[[106 130 143 118 156 117 110 121 123]
 [118 152 139 132 119 127 110 130 131]
 [149 128 116 137 101 129 110 104 155]]
|
[[155 104 110 129 101 137 116 128 149]
 [131 130 110 127 119 132 139 152 118]
 [123 121 110 117 156 118 143 130 106]]

[[107 122 132]
 [114 129 116]
 [119 114 128]
 [137 109 120]]
|
[[120 109 137]
 [128 114 119]
 [116 129 114]
 [132 122 107]]

[[138 138 136]
 [140 142 138]
 [136 136 135]
 [151 154 146]]
|
[[146 154 151]
 [135 136 136]
 [138 142 140]
 [136 138 138]]

[[156 128]
 [118 125]
 [152 128]]
|
[[128 152]
 [125 118]
 [128 156]]

[[145 133 115 139]
 [118 116 137 119]
 [141 128 117 139]
 [150 137 110 146]
 [129 126 128 128]
 [152 142 105 149]
 [145 133 114 141]
 [112 111 141 114]
 [119 108 146 116]
 [123 122 131 123]]
|
[[123 131 122 123]
 [116 146 108 119]
 [114 141 111 112]
 [141 114 133 145]
 [149 105 142 152]
 [128 128 126 129]
 [146 110 137 150]
 [139 117 128 141]
 [119 137 116 118]
 [139 115 133 145]]

[[106 105 145 126 148]
 [150 128 106 106 148]
 [146 121 113 150 123]
 [138 131 110 114 128]
 [130 147 145 112 140]
 [150 150 109 129 115]
 [133 130 142 129 144]]
|
[[144 129 142 130 133]
 [115 129 109 150 150]
 [140 112 145 147 130]
 [128 114 110 131 138]
 [123 150 113 121 146]
 [148 106 106 128 150]
 [148 126 145 105 106]]
---
[[132 119 129 114 130 124]
 [138 136 111 131 141 117]
 [115 112 152 117 110 142]
 [130 117 130 112 129 123]]
|
[[138 136 111 131 141 117]
 [130 117 130 112 129 123]]

[[118 110 107 128 138 129 144 129 136]
 [142 125 142 149 117 138 117 144 128]
 [136 150 149 122 119 124 113 122 119]
 [120 111 110 131 136 130 141 132 136]
 [116 131 116 110 138 119 138 114 128]
 [140 147 151 129 117 127 111 127 119]]
|
[[142 125 142 149 117 138 117 144 128]
 [120 111 110 131 136 130 141 132 136]
 [140 147 151 129 117 127 111 127 119]]

[[129 116 124 126 132 147 129 120 125 127]
 [142 134 123 143 140 150 131 134 120 124]
 [141 119 119 131 112 119 130 118 136 123]
 [135 132 119 134 144 131 131 124 123 138]
 [142 134 123 142 140 149 130 134 121 124]
 [128 137 112 120 120 112 125 126 138 121]
 [129 130 116 128 150 120 131 119 125 146]
 [145 134 124 142 140 149 130 134 119 124]]
|
[[142 134 123 143 140 150 131 134 120 124]
 [135 132 119 134 144 131 131 124 123 138]
 [128 137 112 120 120 112 125 126 138 121]
 [145 134 124 142 140 149 130 134 119 124]]

[[129 129 128]
 [129 122 147]
 [127 142 100]
 [129 127 141]
 [127 128 128]
 [130 136 108]]
|
[[129 122 147]
 [129 127 141]
 [130 136 108]]

[[146 114 143 146 126 115]
 [139 135 114 120 150 106]]
|
[[139 135 114 120 150 106]]

[[108 134 155 117 126]
 [109 130 156 118 125]
 [141 150 116 126 106]
 [118 125 109 131 156]
 [116 126 107 142 150]]
|
[[109 130 156 118 125]
 [118 125 109 131 156]]
---
[[131 121 140 127]
 [127 110 157 116]
 [125 135 114 129]]
|
[[140 127 131 121]
 [157 116 127 110]
 [114 129 125 135]]

[[129 129 134 124 139 134]
 [123 138 142 128 113 130]
 [129 133 122 116 122 132]
 [118 138 147 130 115 119]
 [124 127 122 127 122 130]
 [126 136 118 137 120 132]
 [130 120 120 125 130 131]
 [124 136 132 119 122 128]
 [126 146 154 127 124 132]
 [131 120 143 129 138 125]
 [125 134 128 126 126 131]
 [131 138 118 129 114 130]]
|
[[139 134 129 129 134 124]
 [113 130 123 138 142 128]
 [122 132 129 133 122 116]
 [115 119 118 138 147 130]
 [122 130 124 127 122 127]
 [120 132 126 136 118 137]
 [130 131 130 120 120 125]
 [122 128 124 136 132 119]
 [124 132 126 146 154 127]
 [138 125 131 120 143 129]
 [126 131 125 134 128 126]
 [114 130 131 138 118 129]]

[[135 128 140 113]
 [125 152 128 147]
 [136 132 136 124]
 [154 133 128 130]]
|
[[140 113 135 128]
 [128 147 125 152]
 [136 124 136 132]
 [128 130 154 133]]

[[130 147 150 123 125 124 126 122 128 131 131 121 118 128 123]
 [130 128 127 127 128 127 129 127 128 128 128 127 129 128 129]
 [130 121 129 123 107 126 151 123 153 104 104 122 145 154 147]]
|
[[128 123 130 147 150 123 125 124 126 122 128 131 131 121 118]
 [128 129 130 128 127 127 128 127 129 127 128 128 128 127 129]
 [154 147 130 121 129 123 107 126 151 123 153 104 104 122 145]]

[[125 117 117 136]
 [136 138 136 128]
 [142 135 125 127]
 [119 115 118 137]
 [145 137 142 130]
 [114 120 126 125]
 [138 135 123 134]
 [137 132 133 137]
 [127 124 145 105]
 [144 124 113 115]
 [112 132 112 106]
 [120 127 129 140]]
|
[[117 136 125 117]
 [136 128 136 138]
 [125 127 142 135]
 [118 137 119 115]
 [142 130 145 137]
 [126 125 114 120]
 [123 134 138 135]
 [133 137 137 132]
 [145 105 127 124]
 [113 115 144 124]
 [112 106 112 132]
 [129 140 120 127]]

[[116 126 136 135 135 125 125 113 131 154 102 133 142]
 [127 127 128 130 128 129 127 126 129 131 122 129 130]
 [114 132 138 131 136 119 125 114 125 151 105 130 140]
 [128 128 128 128 128 128 128 128 128 128 124 128 128]
 [122 117 129 142 131 137 124 114 141 154 103 137 143]
 [132 130 126 124 126 127 130 134 125 117 133 125 122]
 [126 126 129 131 129 129 127 124 130 135 118 130 132]]
|
[[133 142 116 126 136 135 135 125 125 113 131 154 102]
 [129 130 127 127 128 130 128 129 127 126 129 131 122]
 [130 140 114 132 138 131 136 119 125 114 125 151 105]
 [128 128 128 128 128 128 128 128 128 128 128 128 124]
 [137 143 122 117 129 142 131 137 124 114 141 154 103]
 [125 122 132 130 126 124 126 127 130 134 125 117 133]
 [130 132 126 126 129 131 129 129 127 124 130 135 118]]
---
[[149 111]
 [148 108]
 [148 108]
 [108 133]
 [149 112]
 [116 149]
 [146 108]
 [108 122]]
|
[[148 108]
 [108 133]
 [116 149]
 [108 122]]

[[149 109 124 149 108 112 107 145 107 107 114 109 148 110 148]
 [149 107 149 149 107 149 148 107 120 148 107 148 149 107 129]
 [111 149 107 108 149 108 117 149 129 107 149 107 119 149 120]
 [148 107 146 149 107 147 111 108 107 146 107 148 147 107 148]
 [107 144 117 107 145 123 149 118 149 145 143 133 107 144 109]]
|
[[149 107 149 149 107 149 148 107 120 148 107 148 149 107 129]
 [148 107 146 149 107 147 111 108 107 146 107 148 147 107 148]]

[[128 130 154 109]
 [124 130 156 107]
 [129 135 156 106]
 [136 135 153 109]]
|
[[124 130 156 107]
 [136 135 153 109]]

[[134 119 137 115 149 132 141 130 119 117 144 117 140 134 131 129]
 [128 124 151 138 125 126 134 120 147 129 121 132 140 111 130 114]
 [133 119 140 127 122 130 142 115 134 140 130 147 117 122 107 138]
 [122 140 128 145 121 123 122 131 144 132 141 123 121 119 152 117]]
|
[[128 124 151 138 125 126 134 120 147 129 121 132 140 111 130 114]
 [122 140 128 145 121 123 122 131 144 132 141 123 121 119 152 117]]

[[109 133 121 119 107 127 103 116 135 136]
 [103 128 118 120 113 122 111 119 131 125]]
|
[[103 128 118 120 113 122 111 119 131 125]]

[[114 124 124 145 118 133 128 146]
 [140 134 134 114 141 122 121 115]
 [133 142 142 140 114 150 115 138]
 [121 112 112 126 128 119 145 126]
 [122 133 133 144 119 140 119 144]
 [108 110 111 133 125 121 139 135]]
|
[[140 134 134 114 141 122 121 115]
 [121 112 112 126 128 119 145 126]
 [108 110 111 133 125 121 139 135]]

[[123 118 124 136 113 129 137 129 120 113 137 126 118 135 120 109]
 [130 126 125 129 126 150 129 133 144 125 141 138 125 120 141 127]
 [128 136 119 136 142 134 129 130 145 124 125 118 134 133 157 145]]
|
[[130 126 125 129 126 150 129 133 144 125 141 138 125 120 141 127]]
---
[[135 123 112 132]
 [150 150 123 144]
 [142 135 119 121]]
|
[[150 150 123 144]]

[[107 107 149 107 144]
 [149 113 140 149 107]
 [149 124 107 149 139]
 [113 106 149 107 141]
 [108 124 149 107 118]]
|
[[149 113 140 149 107]
 [113 106 149 107 141]]

[[117 125 103 151 132]
 [143 135 118 146 154]
 [142 133 115 148 152]
 [105 128 104 140 125]]
|
[[143 135 118 146 154]
 [105 128 104 140 125]]

[[106 119]
 [102 151]]
|
[[102 151]]

[[152 104 145 142 142 118 139 128 114 118 108]
 [104 153 111 113 113 138 118 127 143 137 148]
 [144 111 151 145 144 120 133 134 118 118 105]
 [133 122 136 146 145 138 116 151 113 136 115]]
|
[[104 153 111 113 113 138 118 127 143 137 148]
 [133 122 136 146 145 138 116 151 113 136 115]]

[[125 115 105 144 146 131 128 124 125 145 137 142 131 132]
 [122 138 132 126 122 129 124 121 130 122 135 132 133 137]
 [125 130 123 147 125 122 120 122 130 129 118 122 133 120]
 [135 130 126 118 123 123 122 136 117 132 132 148 141 123]]
|
[[122 138 132 126 122 129 124 121 130 122 135 132 133 137]
 [135 130 126 118 123 123 122 136 117 132 132 148 141 123]]
